In the rows, zero is written as 128.
Turns in one plane each, and the order they were made in; the first pair answered
R:
[ 89  96  87 109 171 104  88 109 147 100 139 137  92  76 167 129 137 151
 121 170 105 112 152]  ->  [110  73 150 119 152  87  62  97 118 135 145 113  87  84 137 117 106 148
 104 158 104 128 128]
[135 129 129 147 141 122 145 116 149 144 149  91 118 140 126 132 138 124
 114 116 122 145 114]  ->  [146 136 131 162 131 119 160 117 130 146 140 110 135 149 124 127 128 115
 114 123 113 143 114]
[163 173 122 157 131 140 181 139 134 152 144 103 169 175 124 148 164 130
 162  70 165 157  79]  ->  [169 170 115 145 140 146 174 142 153 151 153 111 173 157 123 136 167 127
 153  64 163 149  91]
T:
[135 178 111 122 116 189 148 140 138 158  85 130 137 108  96 153 125 130
 147  96 132 138  99]  ->  [123 127 150 153 147 119  99  98 118 170 124  90 102 135 149 160  94 158
 138 136 102 133  89]
[123 132 134 133 150 151 117 119 151 150 143  93 130 137 113 125 142 127
 117  78 163 168 109]  ->  [117  94 159 113 132 123  83 112 124 133 130 117 109 105 124 107 103 133
  90 122 125 146 136]
[144  94 133 139 153 120 152 105 181  73 133 131  89 117 163 194 132 135
 153 100 159 132 160]  ->  [136  90 137 119 132 126 142 107 170  63 118 154  91  95 150 177 117 126
 142 118 140 114 191]
V:
[119 112 129 106 157 143  94 118 154 131 149 118 127 122 140 123 150 134
 116 113 145 161 138]  ->  [145 139 146 154 121 125 153 129  88 140 151 128 146 163 139 129 133 121
 140 135 134 147 109]
[177 128 157 129 125 152 156 136 101 155 136 114 145 127 121 113 111  95
 116 103 127 133  87]  ->  [154 109 134  95 167 163 135 112 160 151 145  99 124  92 132 117 127 107
 109  93 132 152 111]
[108 136 131 108 113 172 154 179 129 115  80 121 152  88  59 103 136 138
  97  91 128 123 151]  ->  [101 157  79 151 155 157 179 166 156 121 117 101 145 115 121 133 171 162
 147  88 132 125 134]
[114 137 123 112 111 149 112 131 142 121 138 133 115 114  80 112 137 127
 109 119 114 141 132]  ->  [116 160 105 150 126 140 145 135 139 126 154 122 126 137 117 141 150 139
 145 118 109 133 110]
Now pairs of rows:
Between the rows of a pair lie 2 to 3 turns.
[124 151 104 215 122  82 171 142  82 126 154 123 123 165 189 140 135 133
 171 160 117 103 110]  ->  [111 171  54 161 178 154 150 143 185 132 153 121 128 118 149 125 190 135
 155  89 157 139 137] | T then V then T
[ 85 165  87 205 177 133 162 127 151 111 203 112 132 149 187 137 166 138
 137 139 122  94 163]  ->  [101 203  74 189 136 171 192 166 132 104 171 142 164 147 150 135 175 114
 135 117 134  80 168] | T then V then T
[ 96 131  85 153 170 129 148 104 147 101 174 134 128 140 166 140 164 130
 146 141 140 153 145]  ->  [103 149  67 135 147 146 152 121 146  88 159 148 144 120 153 139 162 112
 136 141 141 139 154] | T then T
[104 142  60 111 153 137 121 142 158  92 124 160 105  92 178 133 147 142
 132 165 107 100 167]  ->  [151 148 126 124  67 133 155 168  74 108  91 169 146 121 121 127 103 103
 118 165 104  91 133] | T then V
[160 128 163 108 114 128 148 124 117 133 100 108 159 150 105 119 120 112
 128 108 146 147  91]  ->  [144 123 131 109  91 134 147 137  97 100  84 152 149 128 121 112 115 113
 133 153 120 117 131] | R then T then T
[158 172  73 148 100 151 206 159  96 121 105 155 164 124 104 126 155 122
 135 127 126 125  96]  ->  [130 106 116 151 187  94 125 100 160 150 165  73 114 125 128 133 164 161
 124 102 128 160  90] | V then T
[ 79  81 108 140 164 106 110 113 166  98 149 138 101 102 172 122 113 122
 135 181 116  74 200]  ->  [136 162 100 172  97 149 213 169 126 111 132 160 159 143 136 128 139  95
 164 145 137  76 154] | V then T
[102 164  81  92 131 174 156 159 150 108  87 158 141  81 139 111 171 106
 132 120 112 125 164]  ->  [108 141 129 178 149  94 157 111 117 134 143 103 133 157 201 131 152 126
 178 151  92 129 110] | V then T
[145 129 193 165 144 108 163  75 139 140 142  92 166 207 160 117 178 136
 192 129 110 144 117]  ->  [135  92 211 144 128  92 124  69 109 125 137 114 141 174 165  98 130 132
 162 180  74 124 141] | T then T then T
[129 144 122 125 124 116 140  99 109 133 167  85 159 149 141 154 156 140
 176 126 112 138 105]  ->  [134 159 109  80 119 150 130 115 132 135 158  97 169 119 102 140 168 133
 164  91 128 146 121] | T then T then R
[ 92 104 112 130 172 152 108 119 174 135 114 115 122 108 128 102 152 138
 125 103 139 139 153]  ->  [102 140 110 177 163 129 158 132 141 135 123 103 136 154 162 127 162 136
 163 117 130 126 122] | V then V then V
[155 124 167 116 136 145 119  98 153 152 142  96 155 143  96 129 139 114
 115  96 136 160 118]  ->  [145 100 175 114 111 125  86  98 121 127 117 124 135 125 124 113 103 105
 109 155 100 126 146] | V then T
[111 120 104 131 109 121 110 119  78 107 145 145 132 129 123 141 105 154
 117 173 116  91 142]  ->  [138 132 148 128 121 134 111 113 104 153 151 102 148 142  79 132 125 153
 112 100 156 129 108] | T then R then R
[112  97 117  99 154 116 103 121 165  97 132 146 104 122 144 100 118 115
 141 144 113 136 173]  ->  [125 140 108 127 109 120 163 156 112  96 124 168 125 147 146 117 122  97
 164 152 115 119 148] | V then T
[111 134  94  90 132 139 106 133 150  83 124 146 127  96 143 115 130 148
 118 160 133 117 152]  ->  [152 155 147 118  84 132 154 150  94  99 112 138 165 144 114 125 112 127
 129 141 148 123 104] | T then V
[ 96 123 134 137  77 127 166 163  62 107  80 175 128 139 103 128  94  99
 105 167  99  97 143]  ->  [ 71 146  56 148 126 141 191 160 120  95 116 171 119 131 144 152 152 114
 145 153 109 109 152] | R then V
[153 171 146 167  69 162 160 152 107 127 117 125 155 148 125 122  95 107
 147  91 144 124  97]  ->  [119 115 151 133 156 148  68 101 175 146 143  89 103 119 134 109 112 135
 125  75 151 159 126] | V then T
[107 126  82 107 129 139 110 130 154  98 115 147 113 106 150 131 144 128
 131 146 108 129 159]  ->  [121 151  92 138 149 142 148 124 162 126 136 108 137 146 145 145 175 121
 148 102 137 147 114] | V then V then T
[143 141 160 156 112 124 141 125 121 161 133  93 150 168 110 145 131 144
 139  79 136 145  90]  ->  [135 131 134 159 155 105 117  99 146 158 148  82 128 161 145 155 133 160
 148  91 124 144 104] | V then T then V
[138 158  96 141 118 140 157 150 117 119 113 116 143 137 134 136 136 132
 150 139 140 119 120]  ->  [138 138 113 149 130 123 162 137 116 120 131 110 139 150 148 153 137 139
 155 140 140 129 112] | T then T then T
[127 137 107 147 173 109 128 109 147 154 167 116 110 162 158 145 148 163
 151 127  98 131 110]  ->  [139 159  98 105 159 158 149 141 164 161 137 134 134 130  98 125 153 138
 136  85 134 136 125] | T then R then T
[105  83 116  91 137  93  82 107 147  94 127 170  81  99 129 132 117 128
 144 185  85 109 165]  ->  [128 141 100 165 140  78 160 118 128 115 158 142 105 174 165 172 166 124
 203 167  97 111 115] | V then T then T
[137 108 165 114 139 120  62  86 125 158 137 109 112 158 118  80 123 127
 103 123 123 136 115]  ->  [136 164  90 145 147 161 137 121 145 147 140 116 133 167 143 112 181 127
 156 104 145 135 113] | T then V
[131 151  98 147 140 121 141 124 145 129 163 123 137 141 150 152 136 135
 150 127 129 138 136]  ->  [150 151 140 144  95 120 156 144  93 133 143 138 143 158 126 144 117 119
 132 135 127 131 124] | V then V then V
[131  90 181 157 145  85 107 107 112 148 141  81 135 180 142 127 111 147
 124 126 144 152  96]  ->  [134 117 161  84 103 164 113 147 130 121  89 139 151 110  66  92 113 110
  90 107 148 141 146] | V then T
